128 stands for zero in the data rows.
Here is a table of points, one per row:
[179  72 199 119 151 161 109 120  97  55 115 169 151 148 100 137 149 180
 175 148 130 175 181 128 179 170 127   0 148  88 114 157  90 215 133  67
  87 176 173 237  54 106 144 153  61 100 215 121  86 102 157 162 110 154
 126  29 154 176 174 149 166 144 145 140]
[134 108 203 195 156  88  97  33  93 127 175  97 188 151 115 125 136 121
 158  53 107  98  50 164 138 113 153 139  76 195 119 168 142 131 130 207
 140 183 172 184  78  80 207 104 167 137 205  90 151  55 123  35 162 177
 120 204  86  29 161 134 166 146  41 149]
[170  72 107  94 160 186 119 148  94  86 149 100 137 148 160 125  97 134
 110 126 119 114 146  77 107 118 164 156 243  93 177 176 129 128 144 171
  91 104  93  97 156 100 134 141 186 142 133 214 187 137 142 108  88 122
 148 122 118  99 148 155 119 173 165 121]
[165 140 120 170   8  38 177 118 142 157 184 154 138 160  87 125 175 186
 147 184 121  94 183 141 123  87 205 229 137  74  73 224  84  96 151 126
 117 137 131  53 201 205 123 129 172  96 200  98  71 155 127 117 124  98
  39  90 181  94  22 142 153 119  90 134]
[156 118  82  95  76 170  88 232 233 115  64 218 146 180 182 131  63 115
 128 124 123 197 137 130 197 139  72  21 154 159 111 146 120 228 132  92
 122 181 112 127  51 163 126 158 144   0 178  96 183  59 139 204 132 133
 115 158 195 130  94 168 168 184 141 181]
[ 96  98 173 156 147 171 143 155 133 146 142  98  81 114 166 192 153 163
 145  52 131 159 126 130 110  85 172 107 146  52  91  57 149 153 129 216
 134  59 143 177  72 165 155  96 134 146 130 121 179 170 170 172  81  97
  27 130 198  93  94  99  81 119 205 132]
[ 78 157 179  73 133  66 109  21 153 123 103 183  62 103 139  48 152 115
 117 180 153 107  87 186 162 118  37 172 230  80 147 216  97  98 174 110
 140 212 130  94 110  98 105 146 145 168 172  87 105 141 112 150 128   0
  76 151 125  69  62 156 158 151 134 107]
[142 134 139 130 107 119 139 160 138  71 138 134 149  95  92 164 108 127
  96 137 186  51 167  97 183 178 108 179 104 182 168  86 135  93  78 137
 170 170  67  49 196  68  81  98  57 116 160 129 116 166 158 177 101 138
 131 128 141 146  73  84 119 149 103 146]
[ 74 150 162 112  97  80 111 181 106 172 134 106 175 106 125 219 180 106
 135 164 130 153  66 172 145  68 179  40 118 113 136 147 147  96 108 113
  77 142 171  94 111  57 143 196  95 208 120 154 111 172 153 126 108 168
 144 129  71  95 151 107 166 153 172  95]
[102 158 117 125 111 105  91 160 114  91 138 115 141  96 167 120 139  65
 189  86 201  36 112 172 185 133  81 153 119 128 120 141  79  99 150  69
  38  93 119 199 144 147 103 201 102  89  55 155 107 140 152  90 128  52
 200 132  79 118 218 109 120 108  60 100]
[125  96 107 114 150  82 107 101 162  75 119 159 132 132 148  90 161 123
 195  77  43 108  76 173  46  88  39 202 105 199 144 103 176 163 158 126
  93 130 142 153 192 154 130 153 156 176 177  63 185 150  91 118 150 143
 125  54  88 118 103 109 170 191  60 112]
[149 117 164 102 154 130 144 178 154 123  56 127 163 111 171 106 153 118
 142 121 132  89  91 113 142 104  70 185 153  82  89  48  94 110  62 149
 131 170  65 121  41 124 100  97  82 150  59 148 104  75  66 168 146 120
 198 103  66  97 193 163 107  50  64 125]
[147 138 107 153 119 100 127 159  41 166 156 171 121 131 208 152  47 195
 132  66 151 167 143 101 158 139  88 157 152 102 179 130  71 203  96 193
 151  49 133 133  92 137  96  80  80 144  99 151 117 124 147 151 159  72
 139 105  54 197 186 114 178 165  86 100]
[177 172 139 136 139 214  99 115 144 151 110 138 104 148 109 133  87 168
 136 121  24  83 100 132 155 185 113 177 127 163 189  97 129  82 131 171
 107 182  93 145 160 142 180 139 119 155 103 117 109 138  36 126 148 149
 147 143 202 191 124 120 174 132 159 119]
[161 191 127 175 127 120 128  57  96 135 132  91 206 167 200 179 144  72
 100 165 178 131  67 123 122 134 181  42 105  83 121  88 106 102 196  27
 144  97 128 108 158 139 147  97 186 138 136 115 119 146 143  56 104 115
 135 103  54  82 111 100 115 140 136 110]
[168 158 104  39 122 155  99 166 196 143 179  84 177 141 140  95 127 156
 150 206 136 138 120 155 160 164 120 123 102  52 152 136 180 130 181  66
 186  40 132 160 133 126  66 166  91 137  84 137 153 139 163 143 174 116
 111 151 120 146  89 129 115 131  94 115]
[145  72 148 150 165 101 122  94 115 142 201 140 147 113 167  47 126 152
  91 120 147 148 128 124 143  63 112 114 159 120 128 103  97 221 125 187
 112 111  84 118 205  90  99 117 195  77 103  91  92 143 175  82  94 181
 173 135 144 173 116 148  90 105 198 119]
[139 201 189 121 136 132 158 140 104 138 164 100 111 162 133 120 128  68
 177 130 124 206 200 155 111 147 137 208  53 146  95 100 161 186 255  97
 127 128 164  89 153 104 150 109 157  98 141 100 154   0 115 105 101 199
 142 190 163 100 182  50 176  41 131  98]
[ 85 108 185 114 108 131 112 111  97 158  96  41  69  71 134  99 114 137
  94 107 119 126 135 141 128 167 158  87 148 176 131 116 197 130 100 106
 152 116  33 125 134 190 134 115  79 112 125 169 107 143  82 215 112  90
 141 172 117 152 152 209 131 134 135 144]
[ 94  73  46 162 122 155  41  46 146 188 146 182 148 150 161 105 152  71
 137 118 131 121 112 138 107 153 118  97 125  75 205 121 108  85  87 169
 105  99  77 124 124  86 178  98  43 162 137 218 175 167 126 104 118 155
 103  86  92  92 107 181  94 113 135  75]
[ 99 141 121 212 154  38  97 135 123 136  68 134 187 185  67 146 120  96
 132 136 113  91 145 166 103 114 210 145 108 110 100 119 138 124 105 142
 166 113 188 145 204 179 111 191 150 146  89 163 207 122 175 148 146  88
  79  69 111 143  97  83  84 141 189 152]
[157 110 102 106 114 173 151  70 118 108 110 101 115  53 138 102 120 119
  93 139 122 124 107  98  89 131 147 113  96 165 103  94 140  99 144 183
 136 183 101  74  60  88 136 151 144 140  89 175 196 142 157 147 165  89
 138 113 183 179  78 153 152  57 117 181]
[ 52 192 101  93  90  10 198 175 181  89  96 107 110 150  90 218 146 133
 126  81 169 174 165 171 124 121 113 192 222 189 100 124 168 102 101 120
  96 158 143 255 146 143 145  74 135 148  52  99  86 125 145 156 165 117
 118  82  64 119 156 107 106  82  68 214]
[109  93 137 181 159 156 166 167 166 165 142  71  60 118  88 169 137  94
  75  65 113 201  94 126 137 124 120 132 107 105 143 139 130  51 130  87
 178 104 140 127  80  97  91  84 190 104  94 108 136 161  92 204 135 122
  85  97 189 158 182 221 167 107 204 152]
[181 149  87 131 131  89  86 155 119  84 156 114  42  86  36 153   0 132
 121 199 132  96  95 151  58 120 157 102  78 107  89 191 161  87  77  97
 104 112 137 127 129 132 128 148 129 140 135 133 161 111  62 173 139 134
 135  99 130 129  47 112 105 122 138 112]
[ 91 119  88 161 151 174 151  90 128 198 115 119 174 115  92 116 167 117
  50  74 158 155 107  49  60 225 225 150 113 104  24 130 115 142 132 140
 169 124 186 104 143 100 167 117 110  84 146 116  69 198 120 120 100 146
 157 137 146  49  89 101 162 126 168 120]
[ 67 135 135 112 100 135 116  82 179  64 114 128  81 142  48 145 116 145
  63 129 114 108  92 141 107  30 140 137 122 213 138 157  68 103 100  83
 110  93 116 158  96 155  68 191  79 159  89 114 138  88 183 105 162 136
 127  91  90  87 140 101 109 129 172 135]
[ 91  74 102  69  85 109 182 180  98 108 128 120  99 203 131  62 143  97
 101 113 151  17 194  42 139 113  43 124 111 156 104  89 116  84 107 130
 218 187 143 163  59 135 109 102 120 167  73 134  90 108  66 133 127 139
 155 170 115 123  93 103 166  92 124 160]
[171 106 110 100 133 165 139  85  27 176 103 126 115 118 108 162 201 180
 120 199 210 183 134 122 157 103 115 151 163 147  92 134  70 147 113 111
 143 130 165 104 255 135 136  53 163  81 103 129 145 185 171  87 108 203
 184 179 199 106 124 154 107 190 133  72]
[178 155 124 173 186 173 113  77 145 182 123 134  69  89 194  60 131 129
 118 189  65 110  96  64 170 173 102 131  88 166 176 147 152 117 140 155
  82  94 140 100 109 121 191 128 146 128 203 201 171 243  96 229 147 151
 130 140  60 101 169 115  84 118 133 135]
[198 112 118 106 153 106 151 139 131 149 149 101 194  95 195 115 115 104
 201 110 200 104 232  87  92 136 137 159 146 195 148  88  32 145  66 164
  91  68 211  78 146 134 164  74  85 142  64  97  39  80 147  45 106 132
 130 172  77 164 163 163 131 203  81  87]
[ 87  76 101 106 181 126 110 178 145  90 141 198 146  99  79 163 140 142
 153 137  99 188 112  85 149 189 186  25  93 147 168 120 104 220 130  76
  92 190  86 136  55 161  78 145 199 132 113 149 110 102 109  92 135 106
  47 139 132 157 147 110  81  88 114  80]
[ 64 135 110 128 172 142 176 165 118 110 155 112 109 149  92 166 133  97
 125 197 135 159  59 118  95 132 115 109 115 106 124 144 135  92 181  89
 153  82 140 127  96 114 111 186 103 116 221 162 103  73 100 112 145 110
 178 211 148 193  87 187  70  89 157 180]
[ 53 149 175  83 155 154 113 132 136 107 124  94  70 126 102 110 106 137
 112  75  68 192 193  96 119  75 130  88 139  92 152  99 160  47  89 180
 136 143  82 103 105 122 138 154 132  87  95  83 114 117 121 103 196 125
 190  74 188 182 162 139  85 154  86 125]
[155 133  78 200  76 194 177 144 142 151  99 193 171  98  85 109 113 190
 111  90  95 124 225 175  78 101 125 123 138 148  85 100 231  43 158 165
 205 160 136 102 182 182  90 119 146 150 138 123  78 124 121 124  81 161
 101 131 151 114 120  47 106 128 161 130]
[170 195 122 111  78 159 163 137  94 131  83 149 122 155 158  97 150 125
 151 189  81  77 130 165 130 165 111 147  68  95 175 173 197 253 115  86
 104  88 133 103 175 132 144  96 125 146 171  48 158 120 164  21  84 179
 116 189 174 208 194  87 126 134 108 153]
There is one direction along which these points spread out most. Take the direction at right angles to it along which they spread out most. Then take the direction at right angles to both along which they spread out most. Go by this last direction. How far along it is each point below, from 0 to 99? The average is 50, and the first point in the table lies past the average. One standard deviation of the points above along it is 16.
[165 140 120 170   8  38 177 118 142 157 184 154 138 160  87 125 175 186
 147 184 121  94 183 141 123  87 205 229 137  74  73 224  84  96 151 126
 117 137 131  53 201 205 123 129 172  96 200  98  71 155 127 117 124  98
  39  90 181  94  22 142 153 119  90 134] 23
[147 138 107 153 119 100 127 159  41 166 156 171 121 131 208 152  47 195
 132  66 151 167 143 101 158 139  88 157 152 102 179 130  71 203  96 193
 151  49 133 133  92 137  96  80  80 144  99 151 117 124 147 151 159  72
 139 105  54 197 186 114 178 165  86 100] 65
[109  93 137 181 159 156 166 167 166 165 142  71  60 118  88 169 137  94
  75  65 113 201  94 126 137 124 120 132 107 105 143 139 130  51 130  87
 178 104 140 127  80  97  91  84 190 104  94 108 136 161  92 204 135 122
  85  97 189 158 182 221 167 107 204 152] 45
[168 158 104  39 122 155  99 166 196 143 179  84 177 141 140  95 127 156
 150 206 136 138 120 155 160 164 120 123 102  52 152 136 180 130 181  66
 186  40 132 160 133 126  66 166  91 137  84 137 153 139 163 143 174 116
 111 151 120 146  89 129 115 131  94 115] 55
[ 85 108 185 114 108 131 112 111  97 158  96  41  69  71 134  99 114 137
  94 107 119 126 135 141 128 167 158  87 148 176 131 116 197 130 100 106
 152 116  33 125 134 190 134 115  79 112 125 169 107 143  82 215 112  90
 141 172 117 152 152 209 131 134 135 144] 49
[ 91  74 102  69  85 109 182 180  98 108 128 120  99 203 131  62 143  97
 101 113 151  17 194  42 139 113  43 124 111 156 104  89 116  84 107 130
 218 187 143 163  59 135 109 102 120 167  73 134  90 108  66 133 127 139
 155 170 115 123  93 103 166  92 124 160] 34
[102 158 117 125 111 105  91 160 114  91 138 115 141  96 167 120 139  65
 189  86 201  36 112 172 185 133  81 153 119 128 120 141  79  99 150  69
  38  93 119 199 144 147 103 201 102  89  55 155 107 140 152  90 128  52
 200 132  79 118 218 109 120 108  60 100] 44
[170  72 107  94 160 186 119 148  94  86 149 100 137 148 160 125  97 134
 110 126 119 114 146  77 107 118 164 156 243  93 177 176 129 128 144 171
  91 104  93  97 156 100 134 141 186 142 133 214 187 137 142 108  88 122
 148 122 118  99 148 155 119 173 165 121] 61
[171 106 110 100 133 165 139  85  27 176 103 126 115 118 108 162 201 180
 120 199 210 183 134 122 157 103 115 151 163 147  92 134  70 147 113 111
 143 130 165 104 255 135 136  53 163  81 103 129 145 185 171  87 108 203
 184 179 199 106 124 154 107 190 133  72] 65
[179  72 199 119 151 161 109 120  97  55 115 169 151 148 100 137 149 180
 175 148 130 175 181 128 179 170 127   0 148  88 114 157  90 215 133  67
  87 176 173 237  54 106 144 153  61 100 215 121  86 102 157 162 110 154
 126  29 154 176 174 149 166 144 145 140] 83
[ 87  76 101 106 181 126 110 178 145  90 141 198 146  99  79 163 140 142
 153 137  99 188 112  85 149 189 186  25  93 147 168 120 104 220 130  76
  92 190  86 136  55 161  78 145 199 132 113 149 110 102 109  92 135 106
  47 139 132 157 147 110  81  88 114  80] 69
[170 195 122 111  78 159 163 137  94 131  83 149 122 155 158  97 150 125
 151 189  81  77 130 165 130 165 111 147  68  95 175 173 197 253 115  86
 104  88 133 103 175 132 144  96 125 146 171  48 158 120 164  21  84 179
 116 189 174 208 194  87 126 134 108 153] 74
[155 133  78 200  76 194 177 144 142 151  99 193 171  98  85 109 113 190
 111  90  95 124 225 175  78 101 125 123 138 148  85 100 231  43 158 165
 205 160 136 102 182 182  90 119 146 150 138 123  78 124 121 124  81 161
 101 131 151 114 120  47 106 128 161 130] 33
[ 74 150 162 112  97  80 111 181 106 172 134 106 175 106 125 219 180 106
 135 164 130 153  66 172 145  68 179  40 118 113 136 147 147  96 108 113
  77 142 171  94 111  57 143 196  95 208 120 154 111 172 153 126 108 168
 144 129  71  95 151 107 166 153 172  95] 47
